One turn moves every row onto another: examples first, then more rows asked
K408: [ -4  23   5  12   5  17   3  -3  -1  10  -3 -19   1   8   0   0   7  10
   7   6]
K412: [ 15  -2  -2   9   7  22 -12   4   9   0   6   5  28  14  19  -8 -17 -26
   2   9]
K875: [  3   7  -2   8   1  26   2 -13  21  -8  10   1  22  -3  12  -8 -20 -27
   2   5]
K721: [ -2 -20   7  15  10  -3  -9  12  12 -10   9   0  17   9  16  -6  -8 -15
  -1   3]
K990: [ -5  18   3  10   7  14  -1   1  -1   7  -5 -20  -3   9   0  -4   8  11
  14  10]
K152: [ 24  -7   3   9   2  25   0  -5  11 -13  -2  -5  17  -3  10  -2  -9 -29
   6  17]
K122: [ -1  10 -14   8  -7   1  -7  -4  10  -7  16   2  13   1  18  -4 -18 -32
  -3   7]
K484: [ -3  23   5  12   7  16  -1   2  -3  13  -3 -17   3  13   2  -1   7  10
   8   7]
K814: [ -5  18   3  10   8  14  -4   3  -2   9  -5 -19  -1  11   0  -4   8  11
  14  10]
K569: [  4 -22  11  15   6   0   1   3  15 -20   4  -8   9  -6   8  -2  -2 -17
   2   8]
K92: [-12 -10   7  14   6  -1   1  -2  22 -15  13  -2  14  -3  11  -8 -12 -15
  -1  -2]
K297: [  1  20   6  12   7  16   1   1  -4  10  -5 -20   1  10   0   1  10   9
   9   9]
K153: [ 15   0 -11   9  -5   0 -12   6   0  -7   8   0  11   6  18   0 -11 -34
   1  16]
K551: [ 12   2  -9   8  -9   3   0  -6   7 -15   8  -5   5  -8  12   1 -10 -35
   1  16]
K915: [ -6  20   3  10   7  14  -3   1  -1   9  -5 -18  -2  10   1  -5   7  12
  14   8]

K721 moves to K92
K484 moves to K408
K412 moves to K875
Where do these go?
K122 moves to K551

One turn moves every row onto another: examples first, then more rows asked
K176: [-10  -6   2   6  30   6 -16 -15   1 -21   0  15  -7   1  24  -8   0   4
 -12 -31  13   1  -8  -7  -9  13]
K509: [ -8  -8   6  -3  23 -11 -31 -16  -8  -4   0  10   3  -2   4  -9  15 -21
   5 -20   9  -4 -16  -9  -9 -25]
K173: [  7  -4  20   4  19   5   8  -1  -8 -10 -14  -1  -5 -18   5  10  14  -8
   9 -17  -5  12 -23   2  -3   9]
K981: [ -7 -12  21  15  21   1  -6 -21   4   4   7  11   6  12  22  -4 -10  -3
 -14 -15   2   3 -21  -9   4  10]
K917: [ -9 -12   6  -7  15 -12 -33 -19 -11 -10  -1  18   4  -9  11  -6  13 -16
  11 -14   4   3 -17 -16  -2 -24]
K172: [-10  -8   4  -4  20 -12 -31 -21  -8  -5  -1  14   5 -11  14  -6  13 -17
   6 -19   5  -5 -18 -15  -9 -20]
K840: [  8  -5  21   2  17   7   9  -1  -7 -12 -14   0  -5 -16   4   9  14  -7
  10 -16  -4  14 -22   1   1   8]
K420: [ -5 -16  24  15  21   4  -4 -16   1   3   8   9   5  19  15  -7 -10  -9
 -13 -12   5   6 -19  -5   8   5]
K969: [-17 -15  -1 -12  11  -4  -9  16   4  -2   8   6   3  -2  18   7  11 -15
  26 -19   0  -2 -17  10  -3  -5]
K577: [-18 -15   0 -13  11  -3 -10  15   3  -2   7   6   4  -1  19   6  11 -15
  26 -19   0  -1 -17  10  -4  -5]
K489: [  4   3 -13   1  14  -8  17   4 -11 -12  11   0  -6   6  15 -11   2  -8
  -4 -12   2   5 -20 -14  -3 -20]
K827: [-10 -10   4   1  19   7 -19 -15  -3 -29   2  23  -7  -1  27  -9  -1   6
  -4 -23  11  12  -6 -12   1  13]
K949: [  9  -5  22   1  19   6  10  -1  -7 -10 -15  -1  -5 -14   2   8  15  -9
   9 -17  -2  13 -22   3  -1   7]
K230: [  8  -7  21   2  18   6  10  -1  -9 -10 -14   0  -5 -15   2  10  14  -8
  10 -16  -5  14 -22   1   1   7]
K545: [ -8  -7   4   6  32   9 -16 -11   2 -20   0  10  -7   8  18 -13   1   1
 -15 -30  18   1  -4  -3 -10  10]
K857: [ -7 -15  23  11  14   3  -5 -20  -1  -4   8  17   5  13  22  -3 -10  -2
  -7  -7   0  13 -20 -12  14   8]
K542: [-10  -8   6  -3  23 -12 -31 -18  -6  -3   0  11   3  -8   9  -7  15 -18
   4 -21   7  -6 -18 -12 -10 -24]
K427: [ -7 -12   7  -5  21  -9 -31 -15  -9  -6   0  11   4  -1   3 -10  15 -23
   5 -17  11  -1 -15 -10  -5 -25]
K946: [ -7 -13   6  -7  19  -8 -31 -15 -12  -9   0  14   4   0   2  -9  14 -21
   8 -15   9   4 -16 -12  -2 -26]
K472: [-17 -14  -1 -13  11  -4  -8  15   5   0   6   6   3  -2  20   6  11 -16
  25 -19  -1  -4 -17   9  -4  -5]
K791: [  2   2 -13   1   9  -9  16   3 -14 -15  11   4  -5   1  17  -8   1  -4
   0  -9   0   9 -20 -19  -1 -17]
K621: [-17 -14   0 -13  10  -4  -7  14   4  -2   7   7   4  -4  19   7  11 -13
  26 -19  -1  -2 -18   9  -3  -5]
K366: [  1   5 -14   1  12 -10  16   2 -11 -12  10   2  -5   0  20  -6   1  -4
  -2 -14  -3   5 -21 -18  -4 -16]
K216: [ -7 -12  21  15  21   4  -5 -18   2   5   8   9   6  18  17  -5  -9  -7
 -15 -14   5   3 -20  -5   7   7]
K642: [  4   1 -12   0  12  -8  16   4 -13 -15  11   3  -6   4  15 -11   1  -6
  -1  -9   0  10 -20 -17   1 -19]
K805: [ -6 -19  23  11  15   5  -6 -18  -2  -3   9  16   5  17  19  -7 -10  -5
  -8  -7   2  13 -18  -9  14   6]
K166: [ -8 -14  21  13  15   1  -6 -21   0   0   7  16   5   9  25  -2 -12  -2
  -9 -10  -1   9 -21 -11  11  10]
K452: [  4   5 -13   4  15 -10  16   3 -10 -11  12  -1  -7   6  16 -10   3  -7
  -5 -14   1   3 -20 -15  -5 -17]
K809: [ -4 -19  24  12  18   5  -6 -17   0   0   8  12   5  21  15  -7 -10  -8
 -10  -7   6  10 -19  -7  13   5]
K862: [  4   3 -13   1  13  -7  16   6 -12 -14  11   1  -5   7  14 -11   3  -8
  -3 -11   1   7 -20 -15  -1 -21]
K778: [ -9 -12  21  14  17   1  -7 -22   1   2   8  13   6   9  25  -2 -12  -1
 -11 -13   0   5 -21 -11   6  11]
K24: [ -8 -14   5   0  18   9 -18 -11  -5 -32   1  22  -7   5  20 -12   0   4
  -1 -19  14  17  -4 -10   5  10]
K926: [  8  -4  21   3  20   7  10  -1  -7  -9 -14  -2  -5 -16   4  10  15  -9
   8 -18  -3  10 -22   3  -2   8]
K830: [-17 -14   0 -13  11  -4  -7  15   3  -2   7   7   4  -2  20   7  11 -16
  26 -19  -2  -1 -17  10  -3  -4]
K516: [ 10  -7  22   3  18   7  10  -1  -7 -11 -15  -1  -6 -15   2  10  14  -8
  11 -16  -4  14 -22   2   0   7]
K34: [  2   6 -15   1  15 -10  17   1 -12 -11  11   0  -6   1  19  -7   1  -5
  -4 -15  -1   2 -22 -17  -6 -16]
K643: [-11  -9   5  -6  17 -13 -32 -21 -11  -8   0  17   5 -12  13  -6  14 -16
   9 -19   5   1 -18 -17  -6 -21]
K191: [  8  -5  21   3  18   6   8  -1  -8 -10 -14  -1  -7 -17   6   9  14  -7
  11 -17  -5  12 -23   0  -2   8]
K597: [-15 -14   1 -13  11  -4  -8  15   4  -3   6   6   3  -2  19   7  11 -16
  26 -20  -1  -1 -17   9  -2  -6]
K903: [  9  -6  22   3  20   6  10  -1  -7  -9 -14  -2  -7 -15   2  10  15  -9
   9 -18  -3  12 -22   2  -1   7]
K51: [  2   4 -13  -1  12 -10  16   1 -12 -14  10   5  -5   0  21  -8   1  -4
  -1 -10  -2   8 -21 -19  -1 -15]
K497: [ -5 -14   5   0  21  10 -16  -9  -4 -31   3  19  -8  11  13 -14   1  -1
  -5 -19  17  17  -2  -6   4   7]
K422: [ -4 -14   6   2  27  13 -17  -8  -3 -26   0  14  -8  16  10 -16   2  -2
 -10 -21  19  11  -2  -2   1   5]
K147: [ -6 -11   5   4  31  10 -16  -8   1 -23   0  11  -8  14  13 -15   3  -2
 -13 -26  20   4  -3   0  -5   6]
K725: [-17 -13   0 -12  11  -4  -8  14   5  -1   7   6   4  -4  20   7  11 -15
  25 -21  -1  -2 -18   9  -3  -4]
K448: [-10  -6   2   4  25   5 -17 -16  -1 -24   0  19  -6  -3  27  -7   0   7
  -8 -27  11   6  -8 -10  -5  14]
K853: [ -9 -14   6  -9  15 -11 -31 -17 -13 -10  -1  17   4  -5   7  -9  14 -19
  11 -15   6   4 -16 -14   1 -23]
K336: [-17 -15   1 -11  11  -3  -9  15   4  -1   7   6   5  -1  20   7  11 -15
  24 -20   0  -2 -18  10  -4  -5]

K24 moves to K497
K489 moves to K452
Where do these go?
K981 moves to K778

